Each path below is one point turned by a fixed rotation once a step. After each direction that follows a path, write how fast that rotation turns it, in degrees each step (0 if it stays still).
Each turn is a multiple of 5 degrees from 10 to 175, or 0.
Each row of a path follows its step; steps can be skipped.
Path 1:
step 4: [-15  -3 -27  25 -35 -34   6  18  -1  30 -26   4 -35  32  -4 -20 -22  25
  11  17 -13  -5 -14  13   3 -44 -10  11 -29 -42 -64   2 -35  13   8   6
  23 -12   4 -27  29  16   7  30 -11   3  27  36 -17 -13  12]
step 6: [ -9  29  -3 -52  16 -16 -17  23  -9  -3 -26 -10   8  27   4   6  -1 -39
  -3  35 -10 -16  19  -3 -47   8  27 -46   1 -18 -22 -50  -6 -26   7  16
  -4  34 -30  33  25  13  41  26 -28  -1   0   4 -11  20   5]
step 7: [  8 -18  63  -1 -39   0 -23 -23  -9 -32 -28  14  41  -8 -51 -11  -3 -10
   2   4   5  23   3  -3 -35   7  -4  -5  13   4   4  25 -18 -47  -3  -8
  -4  10  35 -30  66   7  33  18  -4   6   9  -6  12  18   4]
step 9: [ -8 -25   8  -3  -9 -13  16 -16 -23  14 -28  12  -4 -12 -27  39  38 -17
  18 -10 -15   9  -2 -57  12  17 -43 -27 -12  -2 -47 -20  -9  16  -5  -7
 -18 -37  21  15 -37  33   1   8  17  -1  49   5  42  28  -4]
step 11: [-49   9   9 -18   7   7 -26  -2  31 -19  -9  41 -11 -42   8  -8 -12  10
 -42 -26   0  -3   9 -23  13   3 -59  11 -11 -34  28 -13 -34 -21 -35   3
 -24  15   9  19  16  23  -3  32 -35  12  12  18 -27   5  29]
step 12: [ 20 -27  66   6   6  18 -11   2  -4  29 -23  38 -22  32   7  -4 -59  58
 -31  10 -10 -14 -15 -11 -17 -14  18  28   0 -20 -20  12 -15  -2 -18 -27
   7  -7 -19  10 -22  27  14  18  20  14  -7  29  11 -17  23]
step 14: [ 21  20  22 -55   2  -5 -37  -9  -4 -19 -23  12 -19  27 -14   0  34 -26
  22  14  25   9   6  -3   4  18   0  12 -32  43  -7 -28 -32  23   6  18
 -15   6 -18  24  -5 -22  36  -2   9  33 -45  45  29 -14  27]
step 17: [ 22 -29  -6  23 -19  12   7  -7 -15 -28   4  -6  -5   7  24  29   1 -38
 -18 -22   6 -48  14 -15  31  11   1  10 -25 -26 -40   4   5  27  37 -30
  -1   5 -11 -18 -18  12  19   7  20  38  50  52 -18  17 -34]
step 21: [ -8 -17  14  55  30  -3   0  35   6  -1 -53 -46 -25  22  24   6  -6 -26
  31 -43  21 -18 -13 -17  -6 -13 -31  -6 -12  10  -7   1  -6  -3 -29   2
  21   1  27   5   5 -20  18 -19  49  -9  14  24  27 -43  -5]
step 23: [  5  44  25  26  38   5  15 -26 -42 -13   0  18 -10  21  24   7  14 -25
 -22 -24  -3  52   6  24  -9 -42  -5  -6 -11   0  13 -20 -48   8  -4   6
 -19  17  21  12  62  27   2  25   5   3 -14  -4 -11   6 -38]
Speeds:
[  6  -3   8   1  -7   8  -3  -5  -1   8  11   0  15   1 -10   4  -6   9
  -2   4  11   0   0  -3   4  -2   6   3  -4 -11   3   8   2   6   9   6
   3  12   0  -1   0   2   0 -10   6   9   2   1   9   4  -9]  145
[ -3  -5   7   8   0   5   8  -1   9  -2  -4 -11  -1  -7  12 -16  -1   2
  -7   0   1   7  -3   2   2  -9   0  -1   0   4   4  -7  -1  -6   8  -2
   6   0   1  -5  12  -4  -6 -10  11  -3  -2 -12  10   6   5]  135
[ -5  -2  -7   2  -2  -1 -13  -5  -1   2  -2   1   1  -3  -8   9   0   6
  -5   2   2  11   2  -4  -2 -11 -10  11   0   8  -5   2   1   4  -5   1
  -6 -11  10  10   8  -7   5  -5  -8  -1   0  -6   6  16   4]  160
[  2  -2  -8  -2  -6  -2  -1 -10  -4  -2 -12  -4   0  -4   0   0  -6  -9
  -1  -5  -8  -3   4  -7  -2   5   3  -3  -6   5   2  -4   6   2   1  12
  -1   4 -11  10  -2  -3   2 -20   7 -14   1  12  -1   4  -4]  90
[  5   2  -6   4  -4   1 -12   5  -2  15   0   7   9  -8  -3 -10  11 -13
   3  13  -5   0  -1   1   3 -14   9   3   0   1   5  -3   1 -11  -3  -2
   4  -4   1   1  -3   9  -2  -2   0  -4  10   2  -3  -5   4]  10
[  3  10  -7 -11  -2   2  -8  -2   5   3  -4  -3   2  11  -1  -2   2  19
  -1   2  -5   3  -2  -6   3  -5  11  -7  -4   8 -10   3   2  -1   6  -5
   8   0  -6   0  -7   2   2   0   3  -2 -17  -2  -5   0  13]  175
[  1  -7  14 -11  -7   3  -1  -6  14   6  -1   2  -9  -4   1   1   2  -5
   0   1  -6   2   1   8  14  -1   2   8 -12  -1   8   3   2  13  -2  -9
   3  -5 -10  10  -3  -4   2   3  -7  -5  -3  -7  -2  -5  -6]  25
